In the data rows, the value 128 means zero.
Every row has a hidden score. In each pair, how much higher is the second row's than the first's? 20 means about the same, 40 much higher and 0 much lower. The score is a weighted sum of the row's numbers plus the product of two more (or one squared), each taken from its middle value.
[125 106 129 103 117 118  91  98  98 112 102 130 113  92 111 106]
[115 103 127 126 103 122  96 111  84 114 106 106  94 103 128 113] ~ 25
[142 129 136 112 107 134 114 106  97  98 151 138 100 168  91 127]
[107 144  87 131 159 167 141 146 129 106 127  98 117 150 111 155] ~ 15
[173 132 135 124 160 131 141 140 131 135 112 128 176 179 119 132]
[156 126 133 104 143 177 116 146 168 154 113 138 161 150 144 132] ~ 20
[117 165 129 139 117 128 171 118 171 148 171 122 123 112 138 149]
[ 84 148 126 139 169 155 152 145 152 116 131 137 112 150  93 132] ~ 18
[131 105 133 115 130 123 133 176 118 100 111 120 137 172 100 109]
[119 114 112 168 109 106 130  94 128 118 122 107 102 113 174 153] ~ 33
[106 170 140 112 109 148 108 100 119 123 110 100 102  93 132 142]
[134 162 131 142 126 109 131 124 134 109 112 115 120 113 195 163] ~ 17
[122 141 113 154 122 113 138  93 109 109 132 118  94  99 176 144]
[111 169 124 151 101 125 166 115 146 150 173 107 109 117 122 125] ~ 16
[ 99 119 124 160 108 134 132 141 106 122 161 111 118 112 143 178]
[118 117 166 107 118 150  89 110  96 119 110 127 108 107 110 100] ~ 19
[116 164 131 149 114 114 143 118 135 182 163 119 115 106 163 133]
[ 73 151 115 127 117 167 116 117 146 119 120 155 146 107 106 148] ~ 13
[117 123 106 132 106 117 102 119 154  74 127  90 121  97 111 140]
[114 123 140 122 158 191 124 159 112 109 109 151 128 137 104 119] ~ 19
[136 102 145 112 128 148  81 111 103 124  75 107 147 131 117 116]
[161 124 117 102 136 130 114 148 136 120 107 161 181 168 124 119] ~ 19
[142 119 117 120 165 126 103 113 114 123 112 201 141 122 127 110]
[107 127 131 128 137 199 125 144 102 117 120 125 115 155 109 119] ~ 19
[162 107 135 149 157 108  82 141 112 164 117 163 148 145 125 134]
[132 149 131 103 113 101 181 142 181 141 142 132 119 119 119 151] ~ 18
[140 118 134 115 178 139 126 129 101 119 106 185 114 132 161 131]
[122 110 128 109 125 149 130 175 124 118 120 124 128 181 104 113] ~ 15
[111 173 117 128 114 120 171 127 160 146 177 122 114 123 124 138]
[132  99 126 108 134 131 125 169 133 110 114 119 156 175 112 102] ~ 17
[152  94 133 119 135 156 110 138 115 124 110 144 159 171  95 106]
[121 105 128 125 200 158 131 131 149 114 121 162 124 129 113 120] ~ 17
[100 137 117 111 105 114 134  97 128 121 140 112 105 122 147 184]
[146 100 118 116 173 121 102 102  87 122 112 163 132 124 118 104] ~ 25
[ 73 155 119 110  99 137 145 123 119 157 147 117 135  98 147 114]
[119 106 106 154  89 144 144 122 111 122 125 112 129 105 110 179] ~ 25
[125 164 116 148 123 123 149 103 152 175 164 119 115 110 160 133]
[194 115 125 116 136 119 109 131 115 125 122 142 185 130 112 108] ~ 20
[134 154 123 105 109 122 167 147 185 122 165 113 115 131 131 138]
[120 114 120 117  97 107  96 117 102 104 107 102  91 105 119 103] ~ 20
[133 125 125 123 127 140 135 183 132 128 125 128 141 184 109 119]
[101 133 109 131  88 120 124 121 148 111 140 108  93 127 129 177] ~ 25
[196 108 131 110 131 109 113 113 116 125 108 132 171 115 127 106]
[105 143 140 131 182 146 135 138 146 111 126 167 114 124  97  99] ~ 11
[185 116 127 121 162 131 126 149 118 132 120 150 178 150 123 107]
[166 111 139 103 142 138  88 133 154 155 134 149 169 129 108 104] ~ 17
[181 111 123 109 140 110  88 126 117 124 101 140 179 128 135 114]
[137  93 159 104 123 143 124 165 133  79 132 143 136 160 134 134] ~ 28
[139 100 123 104 109 138 137 177 137 128 120 115 132 163  96 103]
[117 136 106 144 108 132 162 114 139 126 154 119 113 118 134 188] ~ 21
[146 124 122  93 123 115 139 142  96 112  92 118 121 178 112 111]
[170 101 120 108 118 131 101 115  96 128  90 140 143 110 118  94] ~ 23
[155 132 118 147 153 115 118 185 136 131 108 158 144 149 153 116]
[124 102 123 105 110 114  89  99  95 107 103 119 111 101 117 107] ~ 27
[125 186 144 118 131 121 142 155 151 157 167 125 114 113 138 144]
[135 118 129 110 128 130 128 178 117 120 107 120 150 181 116 113] ~ 25
[116 134 112 158 110 111 122 117 140 142 137 114 116 117 170 184]
[113 108 126 171 116 119 119  99  96 111 105 107 107 116 169 117] ~ 26
[103 115 102 148 138 121 127  83 121 103 110 118 108 104 164 149]
[106 162 116 122 120 122 162 125 174 143 174 112 116 125 126 152] ~ 10
[123 173  99 150 140 121 149 106 148  97 125 126 137 101 159 158]
[146 133 143 130 148 116 110 160 118  90 134 123 145 181 103 118] ~ 21
[128 167 108  90 128 106 140 126 131 146 183 131 106 109 134 137]
[103 127 121 166 121 130 139 104 126 115 144 106 105 107 156 174] ~ 22
[151 116 122 112 177 126 117 133 111  89 123 184 126 147 118 124]
[110 109 116 110 109 118  93 112  96  93 101 111 109  98 115 113] ~ 17
[130 115 113 108 166 174 154 155 152 136 110 164 132 149 118 123]
[100 124 140 126 182 147 125 153 158 148 143 167 144 138 148 123] ~ 15
[ 96 164 116 138 112  91 113 114 144 119  77 125 104 118 109 134]
[106 119 166 107 131 197 111 131 124 121 123 126 124 131 113 106] ~ 20
[136 161 127 118 119 174 137 163 160 138 162 113 123 127 129 157]
[121  80 108 122 115 116 118 118  76 120 105 130 119 111 124  95] ~ 34
[127 169 137 143 118 105 115 128 118 141 124  83 152  97 117 169]
[154 162 156 128 166 109  85 111 107 115 109 140 137 150 107 111] ~ 22
[119 160 114 101 133 124 171 113 164 161 163 123 108 119 146 124]
[188 109 120 114 154 118 125 130 127 123  97 139 172 128 112 100] ~ 14
[171 121 107 126 136 107 120 127  78 140 107 141 177 117 140 108]
[124 126 117 119 128 134 118 184 117 123 112 105 121 173 126 107] ~ 14
[119 152 123 115 113 128 169 127 171 136 184 116 114 128 121 146]
[139  99 116  97 107 119 139 152 114  96 134 141  89 166 126 115] ~ 33
[181 118 136 114 155 104 115 136 110 124 143 167 152 148 101 104]
[127 148 129 144 170 131 122 134 126 108 106 197 122 111 119 110] ~ 8
[179 114 128  86 125 132 124 115 106 129 113 149 179 121 123 105]
[144 112 122 110 129 136 114 171 123 117 109 125 127 181 110 106] ~ 5
[112 159 118 181 110 111 127 101 124 159 110 129 132 122 156  97]
[113 110 121 113 104 109  99  99  94 102  99 111 114 104 108 108] ~ 18
[110 125 108 142 103 122 148 113 119 123 149 119 102 104 156 179]
[107 176 123 125 141 107 138 124 136 123 173 163 134 118 135 166] ~ 13
[132 110 123 111 121 126 105 169 118 118 133 133 153 178 134  97]
[124 118 137 122 138 163 121  83 120  99 121 122 150 105 145 171] ~ 16
[128 171 104 145 143 115 161 122 157 150 184 122 133 125 116 139]
[140  92 120 140 168 119 117 106 102 110 112 160 115 113  94 102] ~ 29
[174 114 113 113 134  97 120 120 115 135 105 164 158 102 149  98]
[136  98 107 162  99 159 117 102 100 126 114 127 131 124 113  88] ~ 21
[125 137 122 115  74 103 111 132 107 117 143  88  97 123 132 156]
[141 119 109  91 140 144 127 146 170 138 142 163 108 160 112 151] ~ 25
[174 151 117 128 115 123 133 146  98 138 144 126 194 145 113 124]
[121 106 108 165  93 128 122 101 119 119 108 110  93 100 157 139] ~ 31
[151 122 130 106 190 136 126 128 119 127 113 188 138 126 119 116]
[126 121 134 101 133 160 129 171 132 119 119 122 132 176 109 104] ~ 17
[107 144 138 131 135 114 160 127 180 155 160 108  90 135 139 126]
[155  89 130 140 128 129  93 149 112 119  96 141 164 156 116 102] ~ 21
[134  82 119 111  96 119 119 157 110 126 118  94 120 153 105 102]
[117  98 142  93 108 127 122  94 121  84  97 132 121 127  95 112] ~ 20
[115 133 149 104 132 114 117 100 128 132 130  81  91  96  99 144]
[ 91 142 142 110 157 130 143 183 129 125 153 127 103 141 124 131] ~ 9
[108 130 133 172 111 121  89 131 146 159 132 119 145  97 170 123]
[166 114 112 117 157  94 103 146  97 126 120 123 146 157 122  94] ~ 19
[ 85  99 140 112  97 111  97 107 113  97 123 104 113 116 110 116]
[ 98 152 130 152 114 148 147 111 153 123 138 124 116 123 167 176] ~ 19
[136 138 131 151 151  95 118 114  99 101 128 115 179 112  97  99]
[116  81 148 105 114 128 131  95 140 100  99 140 117 108 118  99] ~ 36
[121 106 140 133 109 128 115  89 100 129  81 107 143 141 127  92]
[127 127 143 109  67 137  92 121  99 115 100  97 118 134 129 138] ~ 15
[135 127 132 121 183 141 107 127  97 135 118 183 126 108 140 112]
[111 124 125 158  86  99 146 128 112 123  74 115 106 113 149 129] ~ 21
[125 114 133 106 124 145 112 180 137 140 127 128 140 175 109 111]
[127 135 119 131 109 148 132 107 167 141 191 141 111 124 149 145] ~ 33
[102 113 117 160 106 117 137 118 157 118 141 105 126 113 132 184]
[118 125  99 149 103 108 106 125  72 112 112 126 137 106 166 119] ~ 19
[148 114 128 121 133 112  75 118  99 110  99 120 150  99 165 138]
[108 107 122 127 109 117  94 110  96  97 105 106 111 105 105 101] ~ 26
[154 131 173 114 136 123  88 137 131 113 105 139 141 141  70 129]
[116 132 124 169 122 105 134 104 136 126 147 120 123 105 179 168] ~ 29
[117 118 132 160 101 107 120  99 114 119 115 113 111  88 170 146]
[132 162 116 108 105 126 151 138 162 145 179 101 107 142 122 121] ~ 18
[193 119 124 111 125 116 104 115 107 124 107 141 175 113 114 114]
[122 129 138 146 143 121 169 115 117 167 146 124 164 144 152 173] ~ 19
[123 119 108 145 137 122 138 160  78 135 132 120 104 163  95 111]
[101 102 143 150 137 149 139  96 113 149 161 101  96 145 144 121] ~ 28
[191 102 129 131 129 132 119 126 125 123 119 136 185 109 112 107]
[ 97 153 121 164 116 122 139 101 120 120 146 105 103 111 158 163] ~ 21
[119  84 148 151 156 112 128 141 121  92  96 124 157 155 103 117]
[132  86 174 125 134  95 121 141 107 118 103 121  83 122 118 125] ~ 25
[118 117 110 100 120 146 120 172 113 132 109 136 145 156 104  90]
[180 160 146 145 106 145 122 125 116 135 161 154 123 120 152 159] ~ 27
[161 116 139  98 138 166 103 164 109 130 141 149 142 119 105 100]
[112 150 117 116  88 117 140 129 146 122 170 118 100 113 128 170] ~ 19
[ 89 141 129 142  86 121 136 101 151 131 121 133 113 123 170 162]
[143 128 113 148 157 165 137 158 123  97 146 147 130 165 114 156] ~ 19
[129 116 126 123 181 143 136 140 150 124 122 185 147 155 113 112]
[136 127 121  84 121 130 134 163 104 133 137 126 179 159  98 126] ~ 21
[ 94 135 136 124 102 112  92 101 106 139  97 118 116  88 132 117]
[111 128 109 133 116 108 145 123 134 110 149 130 102 113 178 175] ~ 24
[137  99 145 114 119 130 140 182 133 116 104 135 150 167 134 111]
[133 155 155 119 101 111 176 130 149 137 182 116 124 144 132 132] ~ 32
[121 161 129 123 123 105 161 147 187 130 167 112 116 139 129 130]
[117 175 120 126 134 112 147 123 146 180 157 149 117 117 164 130] ~ 25
[186 109 128 119 135 119 106 115 107 119 104 144 179 118 115 107]
[ 98 163 110 110 112 121 160 138 173 145 139 157 109 134 101 142] ~ 17
[ 87 114 128 151 167 124  97 113 124 120 128 178 100 123 127 132]
[149 124 131 114 149 138 134 181 136 133 118 133 162 174 128 115] ~ 9
[127 170 139 109 133 119 185 123 173 123 156 109 119 131 129 140]
[139 140 112 135 149 118 136 129 152 114 118 136 117  70 157 160] ~ 16
[146 147  80 124 119 125 163 111 176 109 145 128 127 105 155 134]
[144 106 112 110 143  92 109 124 123 183 124 154 152  96 133 147] ~ 14
[103  98 132 135 113 110  99  99 105 115 105  98 102 105 119 102]
[123 144 120 136 108 133 120  97 105 181 110 145  97 106 158 119] ~ 20
[109 163 143 131 135 136 166 149 167 153 176 124 144 129 125 145]
[161 104 117 112 116 110  98 107 116 112 101 133 180 116  98 108] ~ 25
[132 180 130 147 124 141 159 161 125 145 178 114 133 134 113 128]
[ 95 101 139 120 123 112 120 105 148 100  89 120 103 103 125  98] ~ 25
[131 167 123 156 123 113 172 132 144 174 165 118 121 122 153 127]
[112  97 159 137 174 175 132 101 137 118 111 134 117 130 105 123] ~ 27
[106 140 102 171 109 118 128 101 134 155 126 138 127  91 157 103]
[114 102 141 121 157 113  87 114  91 113  95 139 121 105 111 104] ~ 18
[132 109 126 109 107 105 102  88 109 129  91 105 107 113 133  98]
[142 169 140 106 114 119 170 132 157 165 145 138 121 155 142 105] ~ 29
[107 109 120 110 118 107  91 106 105 101 109 103 112  93 110 111]
[118 157 117 143 129  98 146 112 112 193 131 114 136 110 162 120] ~ 19
[120 116 116 108 123 138 106 177 116 115 117 120 121 177 109 119]
[ 92 127 120 135 109 122 135 115 131 115 143 108 108  98 143 182] ~ 22
[141 121 139 121 194 152 151 150 133 136 120 168 104 129 138 129]
[110 125 125 196 111 122 128 107 119 121 126 113  98 103 156 134] ~ 32
[108 143 116  99  98 120 117 124 103 133 129 138 163 100 146  83]
[103 125 106 124 118 137 132 121 160 139 157 120 108 108 149 181] ~ 12
[130 111 138  77 145 119 128 165 112 107 126 129 123 167  99 119]
[172 111 120 119 132 106 100 128 108 133 101 153 184 144 114 108] ~ 22
[114  85 124 108 130 132 122 150 128 126 111 110 143 183 114 107]
[140 120 149 140 169 188 139 156 113 117 126 130 153 119 153 115] ~ 15
[102 148 127 178 118 130 151 113 145 127 154 110 114 111 152 166]
[192 121 138 136 141 131  95 110  99 125 107 146 158 120 141 106] ~ 20
[114 133 114 116 118 128 157 140 187 170 120 138 159 130 154 149]
[119 119 159 103 110 129  92 126  99  99 100 117 110 109 108  97] ~ 19
[ 85 164 141 139  97 134 161 124 129 119 165 101 112 144 131 144]
[113 155 132 127 125 128 147 116 176 153 177 123 109 120 143 156] ~ 21
[123 137 136 133 101 148 118 181 141 135 109 113 129 170 153 120]
[123 117 138 123 134 118 132 156 150 111 132 115 121 189 108 102] ~ 23
[ 97 105 124 156  94 100 113 116 136 132 127  91 100 124 134 164]
[131 122 132 109 125 116 115 168 126 120 119 107 142 184 101 109] ~ 4
[126 150 136 141 128 132 173 114 156 164 176 125 152 118 119 155]
[114 119 153 109 198 161 130 137 132 127 114 151 105 132 130 128] ~ 19
[ 99 137 121 130  95 122 128  98 128 107 140 100  96 109 119 171]
[116 135  87 118  92 147 110 165 116 116 126  94 122 116  92 128] ~ 15
[119 109 130  69 142 139 131 113 104  98 104  92 117 127 123 151]
[121 123 101 131 119 104  97 129  86 127 109 107 149  89 163 114] ~ 20
[144 127 156 121 147 106 102 117 123 113 118 168 132 127  63 112]
[113 103 120 185 126 121 125  95 116 147 131 127 113 109 170 146] ~ 37
[128  97 138 122 159 172 118 148 115 111 127 183 131 131 126 106]
[184 115 126 122 158 119 117 132 117 129 113 153 185 141 118 106] ~ 16
[162 121 182 136  94 119 139 106 141 145 130 123  99 157 106 120]
[155 120 133 108 196 153 132 136 133 140 121 170 133 141 114 118] ~ 12
[185 103 103 135 128 118 120 173 109 117 112 121 156 142 111 122]
[102 134 129 164 109 105 122 109 127 112 151 107  97 111 154 167] ~ 26
[101 113 124 166 104 179 137 127 112 140 110 164 142 148 136 146]
[138 146 135 121 150 184 120 118  88 134 103 130 119  91 119 120] ~ 14
[ 97 169 140 127 123 127 158 139 145 140 174 108  90 122 134 135]
[186 110 123 120 137 113 110 124 114 107 101 138 181 133 105 111] ~ 23
[134  90 153 116 172 110 103 126  93 132 114 167 109 127 109 126]
[138 138 131 118 129 139 188 142 171 154 155 134 122 138 161 139] ~ 27
[189 116 141 107 136 122 116 109 100  95 105 137 162 132 109 115]
[117 109 121 120 101 112 102 110  99 122 101 110  93  94 147 105] ~ 21
[101 138 163 130 179 171 137 143 145 133 112 127 138 153 110 117]
[148 159 117 120 126 131 140 168 125 128  85 142 139 177 117 132] ~ 18
[145 124 136 113 172 147 102 119 113 126 115 196 136 123 116 116]
[138 115 166 106 157  79 128 128 121 119 128 116 101 163 113 107] ~ 18
[107 160 120 145 102 122 121 116 124 152 124 121 110 110 189 155]
[159 159 140 143 119 121 157 123 162 139 181 125 106 107 138 140] ~ 24
[159  93 114 105 146 137 122 134 120 110 133 150 186 148 108 104]
[111 133 168 134 145 173 101 109 121 146 108 163 110 113 127 108] ~ 14
[132  75 130 132 117 119 137 166 127  97  87 125 147 143 156 132]
[123 117 132 162 164 141 159 155 130 117 135 146 107 172 112 112] ~ 24
[105 129 121 192 104 117 123  99 113 128 131 114 105 106 155 134]
[112 107 125 121 131 135 146 154 152 106 133  83 104 123  87  99] ~ 7
[141 109 139 107 122 120 140 180 127 136 115 121 155 166 113  99]
[150 107  87 149 119 160 105 118 101 168 109 124 117 117 119 102] ~ 35
[118 118 128 152 118 119  96  91 113 103 112 103 108  97 168 133]
[119 133 129 138 117 118 153 101 139 140 145 106 104 113 137 189] ~ 15
[127 131 133 149 117 110 110 122 127 169 142 109 152 100 188 145]
[183 124 131 152 158 114 142 144 138 124 132 150 173 143  99 107] ~ 21
[114 128 111 192 137  88 123 108 112 128 109 125 116 111 162 130]
[197 112 114 117 134 119 111 122 117 123 110 144 177 122 115 109] ~ 14
[103 100 125 149  96 104 139  81 121 132  95 101 144 113 139 142]
[103 119 128 149 103 107 119 101 116 117 125 108 113  95 177 152] ~ 19
[137 118 124 117 197 127 120 115 118 114 117 180 143 123 115 113]
[124 116 122 105  98 113  87  98  89 120  96 114 125 104 103 128] ~ 21
[152 108  82 156 117 103 111  89 106 135 133 124 154 106 129 108]
[184 111 145 123 154 135 121 131 136 123 114 149 191 141 128 116] ~ 13
[103 145 121 148 120 129 171 137 178 144 160 116 108 140 143 150]
[129 148 118 145 133 112 121 114 154 159 179 114  87 129 132 155] ~ 27
[118 123 128 124 118 153 114 170 106 129 130 126 156 183 119 116]
[162 117 129 108 158 131 108 139 129 112 108 144 191 148 115 105] ~ 17
[140 130 133 139 170 132 120 119 131 144 121 200 125 109 149 110]
[109 154 118 102 114 110 158 125 175 144 175 125 127 134 108 146] ~ 17
[118 148 120 155 110 122 125 110 122 149 134 125 110 106 199 142]
[102 131 151 131  97 130 120 107 101 117 146  95 100 107 124 168] ~ 18
[124 149 122 159 111 104 162 106 154 163 167 118 119 115 162 135]
[116 119 129 102 170 155 120 168 138  96 140 162 113 147 118 129] ~ 12
